In the data rows, zero lies at 4.5, halfway between 4 and 5.
Some points, each followed by its number:
[4 5 3 9 6 4 4 5 6 4 2 3 4 4 8 7 5 3 4 8 4 5 4 4 6 6 4 4 5 4 4 2 5 4 7 7 2
 2 6 2 7 2 1 8] 0
[9 6 3 4 2 5 3 3 5 0 5 4 9 5 6 4 1 3 8 9 0 1 4 3 0 7 9 6 9 3 8 9 6 2 6 5 3
 0 6 4 6 8 2 2] 1
[5 3 5 5 6 3 5 4 6 5 5 6 2 5 3 4 6 7 3 4 6 6 4 4 7 2 3 3 2 2 4 8 4 6 1 6 3
 7 5 7 4 6 8 5] 2
[3 3 5 6 8 5 3 6 5 4 5 6 6 4 3 5 7 6 2 3 5 5 5 4 4 3 2 5 3 2 4 2 4 3 3 8 5
 9 6 5 2 5 7 3] 3
[6 2 3 3 5 6 3 4 3 7 6 4 1 7 3 6 7 6 5 4 7 6 3 3 6 5 2 2 5 4 4 3 4 7 1 5 4
 9 4 4 3 5 7 3] 4
[3 4 8 6 4 4 6 6 4 6 4 4 6 4 4 4 5 5 4 4 3 4 7 7 5 6 0 0 0 5 1 2 4 3 3 7 8
 7 2 0 5 2 4 4] 5
[3 3 7 7 5 4 4 4 5 4 5 7 4 4 3 4 5 1 0 3 6 4 8 5 7 2 2 0 3 3 5 4 7 4 3 5 8
 8 3 5 6 1 6 4] 6
[3 4 5 4 5 5 5 4 2 6 4 4 4 5 4 3 4 5 3 3 4 4 4 4 6 4 3 5 6 4 4 3 4 3 4 1 4
 4 3 5 4 3 5 5] 7
[7 4 6 3 3 4 4 6 4 5 3 2 3 4 4 3 4 5 6 5 5 6 3 5 4 5 5 4 3 5 4 7 3 3 3 1 6
 2 3 3 4 6 7 4] 8
[5 5 6 6 3 3 7 2 5 6 2 4 7 4 3 2 4 1 4 4 5 4 4 3 2 2 3 5 4 4 6 6 4 3 8 5 5
 4 5 4 5 4 3 3] 9
[4 7 2 3 5 2 3 3 8 1 1 5 7 5 7 7 4 3 2 5 4 3 5 5 3 2 5 6 5 4 6 5 2 4 6 4 2
 5 6 4 6 5 3 4] 10
[4 2 5 6 3 4 5 3 7 6 6 7 6 7 6 4 1 4 4 5 5 4 4 5 4 6 5 3 5 3 5 5 5 5 5 4 5
 4 6 2 5 3 2 5] 11
[4 3 7 4 5 6 2 5 3 3 9 7 4 6 3 7 7 5 3 1 8 5 5 5 6 5 5 1 2 5 2 6 3 5 3 4 8
 8 6 5 3 4 5 5] 12
[6 6 2 4 4 2 4 4 3 5 2 2 4 4 5 5 7 5 3 4 6 6 4 4 6 4 5 5 7 4 5 3 6 2 6 3 5
 5 6 5 4 5 5 5] 13
[3 6 8 4 5 7 6 3 3 7 5 4 8 3 3 5 4 3 4 6 0 3 7 5 2 7 5 2 5 7 5 5 8 4 2 4 7
 4 4 4 2 6 6 5] 14
[4 6 4 2 3 4 5 4 1 8 4 3 1 5 2 3 7 7 7 1 3 4 2 2 4 6 6 9 6 7 4 6 4 4 3 2 5
 3 6 8 5 7 8 4] 15
[5 5 5 4 5 3 5 3 4 6 3 5 1 5 3 6 3 3 2 4 8 6 6 7 5 6 2 5 2 6 2 4 3 7 3 5 6
 8 5 7 3 3 6 2] 16
[3 5 5 3 5 6 3 5 2 5 7 5 6 5 4 4 5 3 2 4 6 3 3 4 9 1 1 5 3 2 4 4 4 6 6 8 4
 5 6 4 4 5 4 6] 17
[2 5 6 5 6 2 5 5 4 5 4 6 6 3 5 2 3 1 3 5 6 3 9 6 4 3 5 4 1 5 3 4 7 4 4 5 7
 5 3 5 5 3 5 4] 18
[2 4 3 4 7 3 5 4 7 3 4 6 6 8 3 4 7 5 2 3 4 7 7 7 6 2 2 5 1 4 4 5 1 4 5 5 5
 5 2 6 3 4 5 4] 19
[8 5 5 6 1 4 2 3 4 6 3 4 6 8 4 3 4 6 7 3 3 6 2 4 0 5 6 5 6 7 4 4 5 2 5 6 7
 4 3 5 5 5 3 2] 20
[1 6 5 5 4 1 5 3 7 6 6 4 4 6 3 5 4 3 1 3 8 6 3 5 7 3 4 5 2 2 4 6 2 4 6 9 5
 5 3 3 7 3 3 7] 21
[4 2 7 1 4 6 5 6 3 6 7 4 2 5 3 1 5 3 5 2 4 6 5 4 5 4 3 4 7 5 4 4 7 6 3 3 5
 7 5 5 2 5 6 3] 22
[4 6 2 6 4 3 6 3 6 2 2 5 8 6 7 9 3 6 4 9 3 4 2 3 3 3 6 5 7 1 5 6 2 4 9 5 0
 2 7 4 6 5 0 5] 23
[6 6 0 5 2 7 4 4 6 2 3 4 4 5 7 7 7 4 7 7 3 3 4 3 3 0 4 3 5 3 7 4 5 7 6 5 2
 0 4 1 7 4 1 7] 24
[2 4 5 4 5 4 6 1 5 5 5 6 4 5 5 4 5 7 4 2 6 4 5 4 7 5 3 5 3 4 6 5 7 5 2 4 5
 5 4 5 4 4 7 6] 25
[3 6 2 4 6 6 5 4 4 4 6 6 3 3 3 6 6 3 1 2 6 5 6 5 8 3 1 2 4 3 4 4 6 7 4 4 4
 5 2 4 3 4 6 7] 26
[6 6 5 6 7 5 2 6 4 3 5 2 4 3 2 5 4 6 9 3 1 3 5 5 3 6 6 8 7 3 5 4 4 2 4 1 7
 2 6 6 4 4 6 3] 27
New points follow, each followed by the numbers of its three nearest points above, looking only along the 7 directions in which the numbered points spread most, nearest first.
[6 3 4 2 4 3 3 4 6 6 4 8 3 4 6 3 4 7 8 5 4 7 2 2 3 6 8 8 7 4 5 5 4 5 3 4 6
 3 7 5 4 6 7 4] 8 20 13
[6 2 5 4 4 4 2 3 4 5 5 4 5 5 4 4 4 4 3 4 5 5 3 5 2 7 7 7 4 4 3 0 5 3 5 7 3
 5 3 8 2 5 7 6] 8 7 13
[3 2 5 6 5 3 5 5 5 3 4 4 5 3 7 4 3 4 2 3 4 4 5 7 3 6 7 0 5 4 3 5 5 5 5 5 5
 1 5 3 6 5 2 4] 11 9 18
[5 6 6 3 4 4 5 6 2 6 4 4 3 4 7 3 4 8 6 5 3 6 3 4 2 8 4 5 6 8 4 3 4 3 3 4 7
 4 3 4 3 3 6 5] 8 7 20
[5 6 3 4 4 6 7 4 3 6 3 3 2 6 5 6 3 6 5 4 5 3 5 4 6 5 6 8 5 4 3 4 5 5 5 3 6
 3 6 4 5 7 7 5] 13 7 8
[6 5 5 6 3 5 5 3 2 5 1 5 4 5 3 4 6 5 5 2 3 3 1 5 5 6 5 6 5 5 6 4 4 4 3 2 3
 5 6 6 3 8 6 5] 8 13 7
[3 2 3 3 3 5 5 3 5 6 7 4 4 6 5 5 6 5 2 4 6 6 6 7 9 3 5 4 5 2 4 3 4 8 5 3 2
 5 4 6 4 7 5 4] 17 25 2
[5 5 5 5 6 7 2 2 2 4 2 4 2 5 6 4 7 7 8 5 5 4 4 3 2 4 5 7 3 5 3 6 6 3 5 7 1
 4 4 9 5 6 4 3] 13 8 7
[7 5 0 5 3 5 3 1 6 4 4 4 4 3 8 3 2 6 8 9 2 1 3 3 1 4 9 6 9 6 7 7 7 2 6 4 3
 3 5 3 5 6 0 4] 1 23 24
[5 5 5 6 5 5 8 5 4 3 5 4 5 3 1 7 4 3 3 3 4 3 7 7 5 5 2 4 3 4 4 4 7 5 2 5 5
 5 2 4 4 1 3 6] 18 6 7
[5 5 3 3 3 6 3 5 3 4 2 4 3 1 8 6 5 7 6 6 3 3 7 3 4 7 5 6 3 8 5 3 9 4 3 3 4
 4 5 6 5 7 6 3] 27 7 8
[3 4 5 6 5 4 6 6 4 4 6 4 4 6 7 4 3 2 4 4 5 2 6 6 4 4 3 2 2 6 4 3 4 5 6 4 5
 5 5 3 6 3 4 7] 11 18 7
[4 5 6 6 7 3 6 6 2 6 5 5 5 5 6 4 7 8 4 4 6 6 3 6 6 6 5 6 6 6 5 5 4 6 4 7 4
 3 6 8 7 5 7 3] 13 7 8
[5 2 7 7 4 5 5 7 5 5 5 7 3 2 6 3 5 1 2 4 8 4 7 7 9 6 0 1 3 7 2 4 4 5 4 5 7
 8 4 4 4 5 5 6] 6 5 16
[3 4 7 3 4 3 4 3 6 4 6 4 4 3 4 6 7 5 0 2 6 5 6 6 6 5 2 5 2 2 3 3 4 3 6 5 6
 6 6 8 5 4 6 3] 19 16 3
[5 5 3 8 3 0 5 5 5 4 6 6 7 3 3 4 3 2 3 6 5 5 6 5 5 2 5 3 4 5 2 6 1 2 4 4 6
 5 4 4 6 1 3 5] 9 11 18
[2 3 4 4 6 4 6 4 3 5 5 2 5 2 2 1 5 6 5 5 5 4 5 4 3 4 6 6 2 5 4 3 4 5 4 4 5
 5 0 5 4 5 6 4] 7 25 8
[3 4 6 5 6 4 6 5 6 5 4 5 6 4 3 4 0 3 6 5 3 6 3 6 3 6 3 1 6 5 5 6 4 4 1 5 6
 6 3 4 5 2 4 4] 11 18 8
[5 5 5 4 5 4 4 3 7 6 3 3 3 5 5 5 5 6 8 3 2 4 2 5 5 6 4 9 5 6 6 6 3 4 4 5 4
 3 6 7 4 4 7 6] 13 8 7
[3 6 4 3 5 3 4 2 2 7 2 5 2 3 5 3 8 9 9 5 4 5 6 3 4 9 5 8 6 7 4 4 5 2 3 4 6
 4 5 3 5 6 8 2] 8 27 15
[4 4 6 4 4 6 2 3 3 6 6 4 5 4 2 5 9 6 3 4 7 3 3 4 9 1 5 5 6 4 4 3 6 6 3 6 5
 4 4 7 5 3 2 4] 25 17 7
